rotation steps, each row followed by its count of steps
The counts run from 0 to 1156.
[100 102  86 116 109 111 122 138 161 128 111 129 127  92 130 169 154 146
 159 162 138 137 107 108 129 176 133 103 152 125 141 135 112  82  97  94
  71 155 100 142 161 126 101 122 115 110 133 174 125  92  95 136 158 158
 147 114 175 122 176  61 165 161  87 144 160 136 111 132 103  95  92 118
 107 135 115 137 137 153 108 139]  815
[121  98  45 149  90 131 143 166 163 116  94  92  99 121 122 132 121 175
 152 169 151  87 143 114  84 143 165 110 118 143 142 145 115  93 134 172
 103 129  95 115 150 117 121 129  80 162 134 133 117 102  72 146 170 149
 152 109 112 146 160 104 169 128 130 157 129 138 125  94  89  94 117 134
 140 141 108 156 131 141 130 123]  440
[105  64 119 124 117 102 148 119 168 152 111 138 135 113 143 138 177 154
 168 138 142 114  99 134 128 159  99 126 149 132 131 132  80 103 113 153
 134 178 107 160 111 109 105 150 131 130 143 153 113 113 117 121 150 173
 126 107 180 113 173 107 166 133 118 184 141  49 109 112 106 102  97 144
 164 135 149 180 128 105 115 114]  849
[ 91 102 156 134  97 143 119 103 171 127 124 110 158  81 119 107 127 193
 123 117 125 140  88 164 117 158 136 137 152 171 176 105 103 128 117 101
  97 126 131 105 140 116 129  54  98 138 166 153 141 139  79 122 153 150
 135 126 160  84 168  97 136  83  79 140 139 121 147 162 109 118 129 101
 172 128 133 123 156 108  97 140]  8
[ 97  96 133 125 102 148 152  81 154 116 115 116 154  65 119  93 138 172
 114  99 138 145  98 170 117 157 123 129 143 184 180 134  97 156 104 104
  98 118 130 125 123 134 140  65 118 148 144 143 148 149  93 141 154 150
 139 132 164  96 161 105 124  73 101 114 122 106 146 136  80 131 110 117
 164 130 114  86 121 114 105 139]  923
[100 113 135 144  92 165 138 118 221 126 128 140 121 103 106 117 134 195
 146 134 110 125 153 160 111 155 137  95 181 133 145 139  92 123 157 124
 162 135 101 102 118 107 113  66  95 110 149 159  97 123  69 122 140 139
 123 109 116 134 144 140 156 126 102 154 122  96 113 167 124  90 180 140
 147 128 151 140 142 133 142 138]  960
[109 105  75 173 132  80 152 115 104 118 141 144 113 143 171 107 121 140
 181 117 142 105 117  96 127 104 166 110  89 187 145 154 115 112 119 113
 106 140 105 149 106 100 134 125 118 153 126 143 110  93 127 152 191 137
 122 150 129 196 155 110 142 127 131 156 136 109 138  99  50  94 114 137
 129 140 123  96 132 132 104 125]  29
[100 109 130 173 142  66  86 117 101 146 135 141 151 134 170 110  92 111
 170  90 135 135  83 116 152 115 155 157 131 179 150 134 123 111 106  81
  74 120 109 146 105 112 108  98 109 130 161 134 128 107 135 122 169 163
 135 155 147 159 158  91 124 109 111 150 169 128 115 112 111  96 130 105
 101 138 125  80 146  98  89 125]  200
[119  87 140 157 124 122 128  50 142 114 146 161 131 110 152  86 135 141
 177  93 101 119  98 142 120  87 132 123 128 175 154 128  76 148 143 126
 163 145 136 158  92  91 124 103 132 119 163 130 100 108 113 109 151 146
 119 130 152 155 138 129 125 113 126 183 119  52 153 113  99 115 172 139
 174 126 166 109 137 115 104 129]  340
[118  97 168 132 129 129 127  52 156 144 133 169 172 102 135 105 143 155
 159  91 100 133 101 156 145 120 116 120 145 191 154 138  68 143 132 107
 163 140 141 149  91 124 112  99 136 113 169 142 111 130 124 104 136 161
 118 134 178 133 150 130 121 115 117 160 143  58 130 145 119 108 153 131
 143 132 167 106 131  96  91 111]  798
[106 121 130 171 104 133 140 121 157 143 143 120 156 117 120  85  95 181
 105 107 146 118 121 171 104 121 173 164 154 190 196 133 106 154 143 127
 125  88 110 104 110 113 129  69  89 168 163 115 108 152  91 140 154 145
 150 134 116 149 113 127 118  73 116 118 125 134 120 133  90 108 183 145
 118 134 115  90 152 117 124 117]  462
[ 72 116 132 174 116  95 142 149 133 116 143 113 130  97 141  98 109 151
 148 101 148 165  95 151 129 141 129 149 140 153 165 121 158 140 115  66
  53 115  82 127 106 100 131  70 108 141 145 151 145 124  88 159 165 150
 122 142 129 138 182  89 137  95  83 114 128 134 118 140  90 121 110 108
 144 132 114  93 127 112 113 158]  121
[133 112 130 156 118 134 154  97 157 141 137 144 169 126 138  99 129 178
 121 104 139  98 109 147 110 104 176 134 125 203 191 144  57 145 139 144
 168 124 137 127 106 110 135  95  97 173 158 126  93 136 122 137 160 143
 136 138 146 161 107 150 113  97 130 129 124  99 128 134  61 105 175 162
 118 138 130  97 155 118 114 106]  717
[ 95 123 148 184 139  98 122 125 157 149 158 171 125 139 160 111 122 131
 185 109 124 136 123 131 147 120 136 129 159 137 146 163 116 115 151  82
 148 150  78 150  80  76  98  98 121  96 161 146  88 101 124 136 144 141
 110 133 126 193 146 135 149 142 105 160 143  78 104 136 108  83 168 145
 110 141 157 129 149 115 124 132]  910
[129  87  97  98  91 139 121 124 165 136  89 100 159  82 108 144 141 176
 117 150 142 120 113 146 112 174 141 132 155 159 154 116  87 104 100 147
  79 112 128 120 163 150 110 119  97 144 157 147 142 140  77 111 147 176
 175 101 166  78 168  71 145 111 112 149 166 135 112 124 119 117 108 110
 130 126 113 143 135 115 108 118]  1014
[108  72 115 117 121 117 159 109 176 141 114 156 127 103 138 148 190 160
 156 153 137 122 104 139 125 158 103 109 141 133 141 148  86 101 105 128
 133 181 116 167 114 116 104 150 140 116 126 158  94  99 123 132 148 166
 127 106 177 124 171 112 168 155 115 165 140  49  98 125  93 112  99 152
 149 132 145 170 123 120 115 124]  476
[130  96 144 155 120 126 137 112 170 161 143 162 158 134 129  97 113 153
 136 106 131 116 125 170 122 111 146 153 182 154 163 156  84 145 164 135
 172 110 107 133  69 105  94 109 115 128 174 111  87 144 115 120 127 155
 139 112 121 165 118 154 123 122 140 154 123  78  90 117 117 103 203 170
 104 126 133 127 142 103 137 107]  338
[134  61 113 109 111 116 118  77 159 123 107 144 142  99 143 137 167 139
 167 136 120 113  94 132 124 137 119 125 145 137 131 122  79 103 108 150
 141 161 141 163 128 111  97 150 133 109 155 141 111 108 113  88 133 181
 140  98 182 109 167  93 145 138 122 205 146  64 125 111 131 110 127 132
 155 132 159 158 135 112  92 117]  1137
[117  90  71 129 105 103 135 164 132 146  95 103 154 108 119 138 115 155
 125 134 166 109 110 135 121 155 160 157 130 164 170 135 117 107  97 134
  50 107 110 127 147 139 118 125  92 163 144 132 139 134 101 145 173 171
 173 120 153 118 156  65 144 111 117 118 161 152 102 108  82 116  99 123
  94 134  86 114 142 126 112 116]  523
[123  79  86 140 150 108 134 135 128 162 108 154 147 125 143 115 108 116
 175 109 136 125 153 134 153 128 119 129 140 164 134 189 118 127 132 118
  98  90  92 158  71 156 101 140 111 113 144 118 118 120 119 128 149 169
 154 131 116 199 179 123 141 142 165 143 149  98  73  87 109 109 127 124
  93 141 110  84  83 108 131  99]  196
[135 107  95 130 129 120 118 112 162 172 113 163 146 146 141 145 135 161
 172 136 121  93 149  98 136 132 166  98 128 171 126 166  65  92 132 151
 162 138 123 148 123 125  97 157 106 123 143 149  91 101 123 109 148 162
 141 118 144 171 138 135 152 166 141 183 166 110  90 113 110  71 153 139
  88 146 143 148 134 131 117  80]  480
[112  96  82 127  89 134 177 113 167 100 114 108 121  95 125 127 175 176
 129 153 148 110 101 131  85 139 154 100 117 154 170 119  84 119 111 146
 119 166 130 131 158  97 135 110 115 165 129 156 106 108  90 150 164 143
 136 115 161 121 131  99 148 114 106 142 120 103 159 123  51 118 112 154
 167 125 124 140 153 157 102 150]  639
[135 117  90 163 133 104 117 129 140 143 149 178 132 134 138 127 102 104
 187 124 125 122 140 115 126 100 166 115 159 146 158 175 110 121 148  85
 137 114  91 158 101 103  90 120 116  99 165 128  85  85 120 124 143 152
 136 123 114 215 117 114 131 169 135 160 149 110  93 109 107  85 174 148
  65 127 138 102 135 145 115 122]  367
[ 95 118 119 176  90 135 132 157 166 128 130 110 119 116 119  87  90 188
 120 118 143 128 143 160 109 134 162 146 159 163 157 137 128 139 148 122
 108  91  85  84 102  97 131  57  75 144 155 126 116 141  59 152 158 139
 133 122  83 147 153 124 149  84 109 131 119 142 119 134 103 102 167 125
 143 137 116 108 141 114 142 130]  208
[139  81 117 159 113 119 146 110 151 137 141 153 137 124 128  80 103 126
 154  98 133 124 123 168 108  97 139 166 169 148 168 155 107 162 161 142
 150  97 103 141  68 100 105 116 119 120 174  91  94 133 102 123 126 151
 144 109 104 171 113 139 114 101 153 168 109  70 119  97 124 130 184 161
 129 117 138 108 110 108 136 120]  253
[ 96  99 132 162 117 113 152 127 138 135 146 119 160  94 122  79  96 155
 118  91 151 143 107 184 115 125 135 177 159 168 183 130 136 168 132  94
  77  88 104 118  84 111 129  71 116 150 163 117 132 153  89 151 151 154
 138 139 119 137 152 109 113  70 110 114 117 122 132 126  94 135 141 122
 138 128 104  79 128  95 122 136]  376
[114  93 111 116 111 140 162 111 212 152 108 160 138 109 127 151 183 179
 148 150 126 122 128 126 124 162 128  87 149 141 145 168  64 102 123 130
 160 170 120 144 129 119 107 128 118 126 133 169  83 109 101 127 143 152
 127 106 169 145 152 132 161 163 118 153 141  77  96 138  87  88 120 159
 132 139 136 164 133 143 121 112]  475
[ 87  92 158 181 135  81 115 105 132 140 155 160 133 129 154 102 125 123
 190  86 129 143  98 147 143 110 115 139 155 138 135 146 128 121 138  81
 126 145  84 152  64  75 103 101 133 101 164 140 112 102 121 121 143 159
 106 144 137 169 170 118 136 121 106 173 135  58 109 129 129 102 154 130
 152 131 159 118 132  95 116 132]  911
[116 101  87 153 120  98  99 132 154 114 127 148 100 123 142 147 135 125
 211 149 107 124 126  96 122 134 138  92 140 113 116 140 125  76 125 108
 115 152  89 145 136  97  85 130 119  76 148 160 103  73 103 117 154 152
 127 116 136 161 182  86 162 165 105 194 155 102 117 116 130  81 127 116
 130 126 155 161 140 134 110 139]  820
[119  74  98 142 117 103  82 143 146 138 124 138 118 110 119 118 100 110
 189 124 120 136 130 141 135 136 118 148 183 102 120 144 139 104 137 108
  81  89  86 142 105 108  80 132 115  73 176 123 125 106  85 102 129 172
 153  98 120 138 190  79 136 136 125 179 147 109  99 108 162 109 144 110
 119 121 139 139 114 109 123 128]  534
[130  89 113 119 130  86 136 100 122 156 110 134 185 103 144 132 134 142
 130 104 153 112  80 134 135 132 152 158 113 200 192 132  81 128  90 133
  97 118 147 154 120 136 119 129 119 169 158 119 129 137 140 124 161 179
 157 127 190 116 136  95 121  99 128 129 157 117 112 105  74 124 103 128
 103 134  97  91 143 112  84 110]  144
